Here is a table of points, one per row:
0.37 -1.36 -0.33 -0.70 0.16 -0.41 -0.23 -0.62 -0.80 -0.85 -0.05 1.80 0.95 -1.51 0.63 1.79 0.62 1.81 0.73 -1.42 -0.12 -0.04 0.67 -1.63
1.61 -0.10 0.25 0.55 0.84 0.00 -0.47 0.44 0.10 -2.09 -1.49 -0.68 0.54 0.68 1.14 0.43 0.47 -0.93 0.84 0.40 0.81 -0.58 -0.57 2.03
-0.45 -0.67 0.24 0.76 -0.34 1.94 -0.46 -0.60 1.74 -0.07 -0.89 0.04 1.57 -0.72 -1.35 1.20 -1.09 -0.34 -0.36 -0.54 0.32 0.97 1.80 -0.92
-1.39 1.13 -0.93 2.22 1.00 -0.73 -0.19 0.47 0.67 -1.66 -0.08 1.04 -1.05 0.45 -1.29 -0.54 1.70 -0.25 -0.50 3.10 0.84 0.52 -0.36 1.93
-3.13 0.00 -1.09 -0.65 -1.41 0.98 1.76 0.19 1.32 1.12 2.58 0.09 0.02 -0.47 0.38 -0.37 -2.42 1.17 -0.21 -1.97 -1.43 -0.20 0.12 -1.62
1.61 -1.26 0.83 1.12 0.18 -0.67 -0.86 2.02 -1.33 -1.06 0.72 0.06 -1.18 0.50 1.84 -0.72 0.23 -0.25 -1.11 2.92 -0.35 -0.41 -1.02 -0.27
2.50 -2.49 -0.99 0.67 -1.30 -1.14 -3.30 -0.44 -0.58 -0.65 1.19 0.50 -1.28 0.85 0.95 -0.78 0.34 -1.61 0.67 1.93 2.02 0.10 -0.39 0.06
0.66 -0.64 0.28 1.30 0.60 -0.34 -1.15 0.00 -0.85 0.29 0.24 -0.35 1.15 0.14 -0.69 -0.23 -0.62 -0.21 0.55 0.58 -0.02 -0.32 -1.05 -0.51
0.15 0.65 0.70 0.23 -0.06 0.24 1.51 -0.03 0.08 -0.04 -0.92 -0.05 0.10 1.08 1.17 -0.71 -0.48 -0.21 -0.59 2.27 -1.31 -0.23 0.01 1.24
-0.12 -1.78 -0.02 -0.41 -1.16 0.17 0.51 1.51 -0.24 0.02 0.67 -0.96 -1.23 0.35 0.65 0.73 -0.37 0.53 1.62 0.69 1.06 -1.33 0.28 1.06
-0.47 0.87 0.67 1.17 1.04 0.95 0.58 1.07 0.03 1.04 -1.09 -1.09 0.81 0.47 -0.46 0.67 0.66 -0.44 0.03 -0.88 -1.90 -0.69 1.71 0.29
-1.08 0.41 -0.25 -0.66 -0.26 0.87 1.54 -0.02 -0.24 0.65 0.75 0.42 -0.42 0.05 0.55 0.88 -0.81 1.08 0.84 -0.88 -0.70 -1.77 0.69 -2.05
-0.77 -0.16 -1.01 -0.13 0.15 0.89 -0.21 0.44 1.18 -1.85 -0.46 -0.45 0.70 0.01 0.50 1.00 -0.90 0.03 -0.76 -2.13 -0.03 -0.08 0.56 -0.08
0.47 0.79 0.86 -0.15 -0.27 0.10 1.36 -0.26 -0.60 0.62 -0.08 1.14 -0.39 -1.45 1.76 0.37 -0.70 0.60 0.11 -2.54 -0.90 -0.71 -0.56 -0.71
-0.97 -0.26 -1.38 -0.65 0.23 -0.78 -0.98 -0.07 1.04 -2.18 0.84 0.63 -0.24 -0.29 -0.15 -0.15 -1.07 -0.23 -0.19 -1.34 0.03 -0.48 1.20 -0.67
0.82 0.34 -0.81 -0.93 0.02 -1.78 -1.35 -0.32 -0.07 0.60 -0.46 -1.28 0.18 -0.44 -1.65 0.52 -0.06 0.11 -0.51 -0.30 0.61 -0.73 -0.19 0.74
-1.12 -0.35 -0.20 -1.23 -0.65 -0.34 0.94 -1.02 0.46 0.35 -1.06 -1.41 0.99 0.05 -0.64 0.89 0.28 -0.17 -0.24 0.20 -0.51 0.16 0.58 0.73
0.06 -0.52 0.74 0.39 -0.27 1.25 -2.19 -0.28 -0.16 1.15 -1.14 1.71 2.69 0.27 0.92 -0.16 1.13 0.86 -0.07 -1.76 1.51 0.24 -0.68 1.02
0.65 -0.12 0.38 -0.45 0.26 -0.06 -1.01 1.53 2.33 0.91 -0.70 0.07 -0.60 0.75 -0.97 -0.65 0.86 -1.42 1.30 -1.87 -0.34 0.64 -0.11 -0.93
-0.63 -1.03 -0.01 3.67 -0.36 1.14 -0.90 -0.82 -0.60 0.33 -0.30 -0.34 0.74 -0.89 -1.29 0.90 -0.29 1.52 -0.50 -0.74 0.92 0.05 2.74 -0.08
1.69 0.70 1.24 0.30 0.05 -1.12 1.17 -1.74 0.57 -0.01 -1.98 -0.46 -0.21 -0.56 -1.99 -0.13 0.24 -0.64 -0.30 0.29 -0.77 0.49 -0.75 -0.29
1.36 -0.23 -0.16 0.33 -0.48 -1.02 1.22 0.04 0.18 0.14 -0.91 1.06 -1.39 -0.24 0.64 0.81 -0.86 2.00 0.50 -1.85 -0.13 -0.54 0.48 -0.73
-0.35 0.25 0.11 0.85 0.69 -0.34 -0.09 0.05 -1.99 -0.73 0.18 0.02 -0.64 0.33 -0.32 -0.07 0.16 0.59 -0.17 0.91 -1.66 -1.27 -0.73 -0.52
0.78 2.12 -0.55 -2.45 0.82 -1.30 3.02 -1.94 0.05 0.74 -1.07 0.64 0.12 0.45 -0.71 -1.06 0.99 -1.91 -1.23 0.72 -2.36 2.00 -0.75 0.78
-0.22 1.07 0.80 -1.31 -0.68 -1.16 1.76 -1.59 -0.72 0.34 0.47 0.43 1.04 0.91 -0.38 -1.38 1.70 -1.92 0.49 -0.27 -0.94 2.58 -2.32 0.06
1.68 -0.55 -0.26 -0.80 0.48 0.65 -1.34 1.62 0.77 -0.48 2.30 -0.92 -0.49 -0.24 2.02 0.23 -0.31 0.78 1.39 -1.55 1.52 -1.40 -0.27 -1.19
0.12 -0.32 1.89 1.01 -0.32 0.20 -0.85 0.09 -0.74 0.31 0.87 -1.14 0.41 1.11 0.07 -0.44 -1.52 0.61 -0.23 1.78 1.17 -1.53 -0.67 -1.37
0.43 1.22 0.32 0.77 1.22 -0.02 -0.17 -1.65 0.37 0.52 -0.43 -0.10 -1.03 -0.59 -1.17 -0.01 1.14 -0.28 -0.56 0.41 -1.05 1.68 -0.53 1.14
-0.39 -0.96 0.61 -0.82 -0.96 2.16 -1.45 0.60 0.46 -0.44 0.07 -1.04 0.04 -0.57 0.79 0.55 -0.81 0.97 -0.31 -0.87 0.57 -0.99 -0.56 1.05
-0.33 -0.56 0.17 -0.54 0.93 1.88 0.13 0.80 -2.12 1.03 -0.89 0.99 2.76 -0.74 0.21 -1.14 0.60 1.89 0.40 0.14 2.20 0.18 -0.80 0.70
-1.21 -0.35 0.23 -2.03 -0.42 -0.14 0.80 -1.11 -0.17 1.08 -0.78 0.99 0.21 0.55 1.21 -0.49 -0.22 -0.82 0.42 1.86 -0.12 0.94 0.41 -0.29
-0.24 1.65 -0.07 -0.89 -0.42 -0.36 -0.02 1.75 0.08 -0.73 1.20 -0.86 -0.95 0.74 -0.60 0.30 -0.65 0.70 -0.14 -1.06 0.40 1.13 0.13 1.64
0.14 1.36 -0.02 -0.88 0.78 -1.37 0.14 -1.51 1.79 0.07 0.40 0.43 -0.57 -1.00 -1.19 0.41 1.53 -2.01 -1.45 1.47 -0.02 1.01 0.24 -0.33
-0.45 -0.41 0.24 0.07 0.02 0.08 1.00 -0.86 -1.71 1.83 1.19 -0.62 -2.26 -0.19 -0.24 -1.65 -0.07 -1.09 0.18 1.79 0.56 0.53 0.34 -0.15
-1.75 1.54 -2.49 0.24 -0.09 -0.37 -0.23 2.25 -0.31 -0.30 1.11 -0.32 -1.06 0.18 -0.32 -1.02 0.58 -0.53 -0.62 0.49 0.11 0.08 0.34 -0.13
Along one direction, these points spread out more than along any other. Take the direction at right angles to it along which they spread out most. Then take the direction at right angles to both along which they spread out most. Go by this last direction. Where along it does each point below lie, from 0 to 99? 50 is the average, and the first point above lies past it. One standard deviation of the points above along it is 16.
1.68 -0.55 -0.26 -0.80 0.48 0.65 -1.34 1.62 0.77 -0.48 2.30 -0.92 -0.49 -0.24 2.02 0.23 -0.31 0.78 1.39 -1.55 1.52 -1.40 -0.27 -1.19 33
-0.22 1.07 0.80 -1.31 -0.68 -1.16 1.76 -1.59 -0.72 0.34 0.47 0.43 1.04 0.91 -0.38 -1.38 1.70 -1.92 0.49 -0.27 -0.94 2.58 -2.32 0.06 48
-0.77 -0.16 -1.01 -0.13 0.15 0.89 -0.21 0.44 1.18 -1.85 -0.46 -0.45 0.70 0.01 0.50 1.00 -0.90 0.03 -0.76 -2.13 -0.03 -0.08 0.56 -0.08 56
-3.13 0.00 -1.09 -0.65 -1.41 0.98 1.76 0.19 1.32 1.12 2.58 0.09 0.02 -0.47 0.38 -0.37 -2.42 1.17 -0.21 -1.97 -1.43 -0.20 0.12 -1.62 16
0.06 -0.52 0.74 0.39 -0.27 1.25 -2.19 -0.28 -0.16 1.15 -1.14 1.71 2.69 0.27 0.92 -0.16 1.13 0.86 -0.07 -1.76 1.51 0.24 -0.68 1.02 88
-1.12 -0.35 -0.20 -1.23 -0.65 -0.34 0.94 -1.02 0.46 0.35 -1.06 -1.41 0.99 0.05 -0.64 0.89 0.28 -0.17 -0.24 0.20 -0.51 0.16 0.58 0.73 58
-0.45 -0.67 0.24 0.76 -0.34 1.94 -0.46 -0.60 1.74 -0.07 -0.89 0.04 1.57 -0.72 -1.35 1.20 -1.09 -0.34 -0.36 -0.54 0.32 0.97 1.80 -0.92 76
2.50 -2.49 -0.99 0.67 -1.30 -1.14 -3.30 -0.44 -0.58 -0.65 1.19 0.50 -1.28 0.85 0.95 -0.78 0.34 -1.61 0.67 1.93 2.02 0.10 -0.39 0.06 45
-0.97 -0.26 -1.38 -0.65 0.23 -0.78 -0.98 -0.07 1.04 -2.18 0.84 0.63 -0.24 -0.29 -0.15 -0.15 -1.07 -0.23 -0.19 -1.34 0.03 -0.48 1.20 -0.67 41
-0.47 0.87 0.67 1.17 1.04 0.95 0.58 1.07 0.03 1.04 -1.09 -1.09 0.81 0.47 -0.46 0.67 0.66 -0.44 0.03 -0.88 -1.90 -0.69 1.71 0.29 62
